Rotation paths and how fast each direction turns (degrees per step)
Each turn is a multiple of 5 degrees from 10 to 175, or 0.
Each row of a path follows its step; steps can be skipped.
path 1
step 0: [ -4  -8  -3 -12  19  -9  -1   9  -5  11 -11  30  -2  -7  41   6 -30 -15
 -15 -10 -21  35 -14  15  -4 -16   3 -28  32  16 -23  16  -8  19  25   9
   4  23 -44   4  28 -21   0  36  48  -6 -20  20  30   7 -12  17 -10 -23
   8 -44   6  33 -31  -1 -28  22 -41  12  -8   1 -25   0   1  13 -22   0]
step 1: [ 19  40  -8  14  19  -2 -10 -22  -6  51  14   5  40 -12 -29  12   2   3
 -20 -23 -37  12 -21  23 -20 -16 -11  18   8 -26  28  15  -3  27 -15  13
  44  19 -15  52  24 -23   7 -10  11  -3   4 -26  13   2 -13 -31  23  -6
  24  -6  31  11 -22   2 -13   1 -20  23   2  19  -8  26   5   2  25  10]
step 4: [-13 -27  10  26  28  38  10 -16   0  27  -6  -5   5  -8  22   9 -39  20
 -28  -4  59 -11 -15   4 -12 -11   4 -26   5 -24  43  -9  26 -10   5 -19
  17  -1 -33  12  -4   5 -35 -11  -6 -31  21  22   1   0   4 -10   4 -19
  16 -22  14  24 -23  35 -25  -8 -16  19  14   9  21 -18  -2  20 -10 -45]
step 5: [ 21  -8 -13  20  23  21  15  13  22  16  23 -29  -5 -15  -2   3 -14  35
 -38  -8 -30 -16   2 -10  12   0 -33  -4 -20 -34  11 -21  22  19 -14   8
   8  16  22  18  34 -23  37 -16  -9 -18  19  -6 -29  26 -10  -3   9 -27
  12 -17 -22  19 -18  -2  15   1  -8 -41 -45 -20  20 -28  21  13 -21 -29]
step 6: [ 69 -25  56   8   0 -10  33  26  -6 -16  17  24 -10   3  12   0   2  20
  28  -1 -21  -3   6   3  14  -1 -29  -6   2 -52 -33   9   7  12  -8   8
 -24 -11  14  15   8   0  25   4  20  10  -7   3 -11  28  14   8 -27 -20
  24 -17  -3   8 -21  11   3  -1  19  43 -15 -48 -20   8 -18 -19  15  -8]
step 11: [ -5  14  26  12  -4  27 -15 -14   2  22   0  -7   4  26   7  -3 -11  29
  -9 -16  29   2 -41 -12  45   6 -16 -21 -37  -9  35   6 -19  -9   7  12
   9 -37 -26  33  -6  22  32  27  16 -40  16  38  12  15  -1  28   2  -9
  11 -20  15   1 -24   6 -18  -5 -32 -21  -7  21   6  34  -2   9 -38  17]
step 15: [ 34 -26  14  28  -6  13  19 -30 -14  13  -7  -8  29  -9  -6  11  14   8
  -1 -25  23  -7 -35 -28  66  -1  -8 -10  38   2   3 -36 -13  -6  -6  22
 -40  26 -24  22  14  21   3  -6   4  -6  34   7 -35   7 -12  11 -29  -9
  13  -7 -24  -8  -4  18  19   8  27  37   3  -6 -37   5  -6  18  -9 -12]
step 16: [  9  12  19  23  29  14  12   4  24  29   4  12  30 -38  54  -1 -11   9
  26  21 -31   3  -1 -22   4 -15  22   0  10   9  -5 -17  17  -5  16  26
  -2  13 -31  -8  -2 -47 -43  18  -9   5  17  16  -1   8 -29   8 -21  -1
  -7 -49 -15  -9 -13  16  -7  31 -16   5 -25 -36 -19 -37  -5   8 -26   5]
step 18: [ 28 -18  33 -16  18   7  -9 -14   6 -20  23 -19   0  12  12 -39   3 -11
  -7 -10 -27   6  -2   5  21  26 -35  -5  -5 -14  10   6 -66   5 -30   7
   7  36  17  27  20  -2  12  33  12 -30  20  24  36  -3  19  47  17 -15
  10  -1  28   7 -35   2   5 -18  -6  -6   1  24 -28  -4  12   4  -1 -25]
Directions:
[  1   6   3   9  -2   1   4   7  -5   2   3   0  10  11   2   2  -4   7
   7   5  -6  -4 -12  -8   3  -2   7  13   2  -5  -2  -1  -1  -2   1   5
  -3  -3  -7  -4  -3  -1   2   7   5   2   4   1  -7   4   7  -2   2   5
   1   3  -3   2   0  -4  12  -7  -4  -2   1  -2   2  11   0   2   6   5] : 80
[  1   3  -1   3  -1   2   0  -4   0   2   4   2   5   8  -6  -2   2 -10
   5  -4   2  -1  -4   7  -4  -1   0   0   0   9  12  -7   9   1  -3 -13
  -2   4  -7  -4   1   2   0   3  -1   6  10   6  -1  -4   4  -3  -9   4
   6   5  -3  -6  13   0   3  10   0  -3   1  -6  -8  -3   1  -2   1  -5] : 60
[  7  -6  -8  -3   8  -2   0  11  -6   2 -10  -5  -1  -1   0  -4  -2  -1
   2   0  -3   2   1  17   3  -1  -3  12  10  -9   6  -7   2   0  -2  -3
   9   4   1  -2  -3  -4  -5  -1   4   1   3   3   5   4   2   1   7  -3
  -2   1  -3   9  -5   7   3   5   1   1   6  -4   4   2   5  -3  -1  -5] : 20
[ -5   5  -4  -2  -3  -4   7   2  -3  -6   4  -7  -1   5  -1  -3  -5  -3
  -9   2  -9  10   0  -5 -11  -3  -3  -6   3  -2   1  -3  -5  -6   1 -16
  -4   3  -1   1   1   0  -4   0  -3   2  -1   0   1   0  -3  -6   4  -4
   4 -14  -7  -4  -7   4   6  -3  -6   0   3   4   5  -1  -3   6   7  -5] : 85
[  0  -4  -2  -4  -8  10   5   1  -3  -7   0  -1   2  -6   2   1  -1   6
   1   3  -2  -4  -7  -2  -6   2  -1   5  -5   6   5   2   0  -1   1  -8
   0   1  -7  -2   8   9  -6   9  -2  -6  -2  -3  10   3  -1   2   1  -6
  -6  -1   5   6  -3  -6   9  -1   1   4  -5  -4  -6  -5   1 -10 -12   4] : 160
path 2
step 1: [ 14  -3  16  21  -1  21 -25 -31 -24  12 -35  42  -8  17  38   7  -4   1
 -39 -16   1  18   8 -38 -50  32 -15  12  21  15   0  -8  13  -3  -1  29
  -4   3 -56   1 -28  29  19   3  17   1  18   0  -1 -41   1  24 -47 -11
  -6 -16 -23 -34  -6  23   5  23 -19  27   1  -3  13   2 -10  -8  -2 -20]
step 3: [ -9  -6   0  41  -1  34  -4 -17 -24 -11  39  50 -18  25 -44  -5   8  11
 -14 -11  -7  26 -10 -14  -8  17   4   7  -9  23   3  -9   4  -3 -13  15
   5 -32 -38   3  14 -24  17  46  11   2 -32  -4  37 -15   0 -12  56 -12
   2 -33   3  31 -32   2  -6  27   7  -2  -1 -13  49  12  -7  -4   4  30]
step 4: [ 12  22 -22  13  22   9  -3 -25 -27   1 -12  55  -7 -16 -23 -38 -31  10
 -16  -3  -9  -5 -27  11  14   7  21  -8  -2   5 -21 -24  17 -10 -25   8
  -3  19 -17  -6   1   6   8  38 -41  -6  -2   7   5  25  12  29  22  -5
 -25 -18  17 -22  21   1  47   9 -25  -3   7  -4 -38  21 -49 -21 -20  53]
step 7: [-20  16  25 -15   8  11 -37  18 -14   3 -18  13   1 -33 -16 -11   1 -18
 -51 -15  41   4  21  -6 -15   5  28 -29  27   2  -1  -6  18 -24 -42  14
   5  13 -40 -11 -41  -8  13 -23   2   1  31  11  29  11  38  27 -42   9
   2 -14  10  -3 -12 -32  -3 -29   9  11   2  18  10  -3  15  40 -39  -4]
step 10: [  2   5  35  26  18  20 -16 -42 -27  47  -9   7 -18  35 -11 -18  -6  16
 -33 -15 -25   3  11 -23 -13  -7 -15  21  -1 -19   1  -2 -11 -15   6  12
  17 -17 -10  46 -22  20 -25  -5  -9  13   5 -10  -2   1   0  40  12   5
   9 -31  17 -47 -42 -16  64   3 -29 -19 -18  -5 -13 -15  -4  16   5  28]
step 11: [  3  19  -8  -4  -1  10 -34 -39  39   2  -8  27 -11  -9  -7   6 -38 -48
  17  -9 -23 -11   8 -34   1 -35  -3   4  11 -32  28 -21  -7   8  17  21
  -5  16  -3 -33   7  16 -17  -4  -7  20 -14  17  -1  -4  16   7   5 -34
  18 -10 -16 -59 -29  -8   0  69 -20   2  25  -6  24  13 -15  -6   6  26]
step 12: [ 25  11 -36  56  -1  44  -1 -38 -39   6   9  24  32  -9 -18  15 -14 -23
   2  38 -13   4  -4 -15 -16   7   4  27  25 -13   6   5  -7  11 -13  20
  -5 -35   9 -27  13  11  52  22   6   9  14  -9  24   4 -14  -6  -7 -20
  45 -21  -6   3 -38  10  16  19  -3  14 -24 -16   7  12  39 -12 -27  -7]
step 13: [ 12  40 -10  18   7  28 -20   4 -30 -14   3   4  27   2 -30 -11 -31 -12
 -19  23   4  -4  30   6  -7  11  57 -19  26   1 -17   0  -5 -35 -23   3
  31  27 -10  32  24  -3  -8  -4   9  38  -7  25  -3  25  32  14  21  -5
  31 -48   2   8   3 -23  -6  26  27 -12  19   1 -20  39 -17  -4 -27  15]
step 18: [-22 -17  32  55  16  15 -42 -25  24  14  21  45  -6  -9  18  19 -26  14
   5  26  -5 -18  40 -13 -17  16   9  15   3  34   9 -36  17  27  -4  11
  -8 -31 -11 -17 -45  -6  35   0  11  12  17  23  32  23  21  -9 -30 -17
   0   1  19  -2  -8  33  -5  -9 -25   5  -8   6  20   1  -9  14 -27  12]
Directions:
[  2 -11   3  -2  -3  -2  -3   1 -11  -8   3  -2  -1   8   1   2   0  -2
  -8   1   2   0  -4  -6   1   7  -5   8   1  -1   2   8  -9  -2  -1   1
  -2   8  -4   4   0  -3   1   0  -2   1   1  -9 -10  -1  -2  -4   3  -1
   5  -5   6  -4  -6   3   0  -4   3  10 -14 -11  -3  -3  -4  -7   4   3] : 160
[ -3  -2  10  -2  -3   2   5  -6   6  -1 -14  -1  -2   1   2  -7   6  -5
 -12   1  -4  -4   2  -2   6   4   2  -6  -3 -14  -9  -2   6  -4  -1  -6
   3  -3 -10  -7   0   4   0   4  -7   8   5  -2  -3  -2   4   1   2   5
   1  -7  -4   1   6  -2  -7  -2  -4  -2   0  -2   4  -1  -3  -2   1   8] : 110
[ -4  -7  -5   6   6  -8  -2   8   0   5   0   0   4   6   1  -5  -1  10
  -3   0   2   1 -10   0   1   3  -6  -2   1   5 -13   2   1   0   0  -3
   9  -7  10   4  -2  -4  -6   3  -4  -1  -3   5   2   7   1   1   8   2
   5   9  -3  -3  -1  -5  -5   0  -8   2   0  -2   1   7 -13   1   0   7] : 70
[ -1 -13  -5   6   3  -6   2   1   5  10  -1   9   2  -3   4   6  -2  -8
   1  -3  -1   8  -6   2   1   5   2   1 -10  -2 -14  -7   1  -3  -3   7
  -7  -5  -1  -4  -1   1   9   4   1   7  -3  -2   1   0  -5  -6   5  -1
  -2   0   6   5  -4   5   2   1   9  -2  -3  -3   4  -4   5  -1  -7  -8] : 125
[  0   2 -15  -9   0   9  -3  -4   7   1   2  -5  -2   4   7  -3  -3  -6
   3  -1   0  -7  -5   7   4   1  -5   7  -4   9   3   0  -4  -5  -1  -1
   2   2   1  -8   0  -4  -6  -4   3  10   3   0  -2  -7   3   8  11  -3
  -5   1   1   2  -3  -5  -9  -1  -2  -3   1  -9   6  -4   4   5   6   0] : 125
[ -1   5  -6  -4  -1  -9   5   4 -12   5  -5   5   3   2   1  -6   5  -1
   3  -4   0  -9  -9  -4  -6   3  -8  -6  -6  -2  10   3   0  -3   4  13
   0  -5  -9   2   3  -5   2   8   0  -5  -1   1   1  -4  11   1  -4  -1
  -7  -1  -3   5   0  -1   0   3   5   2   4  -3   0  -5  -6   5  -4   4] : 10
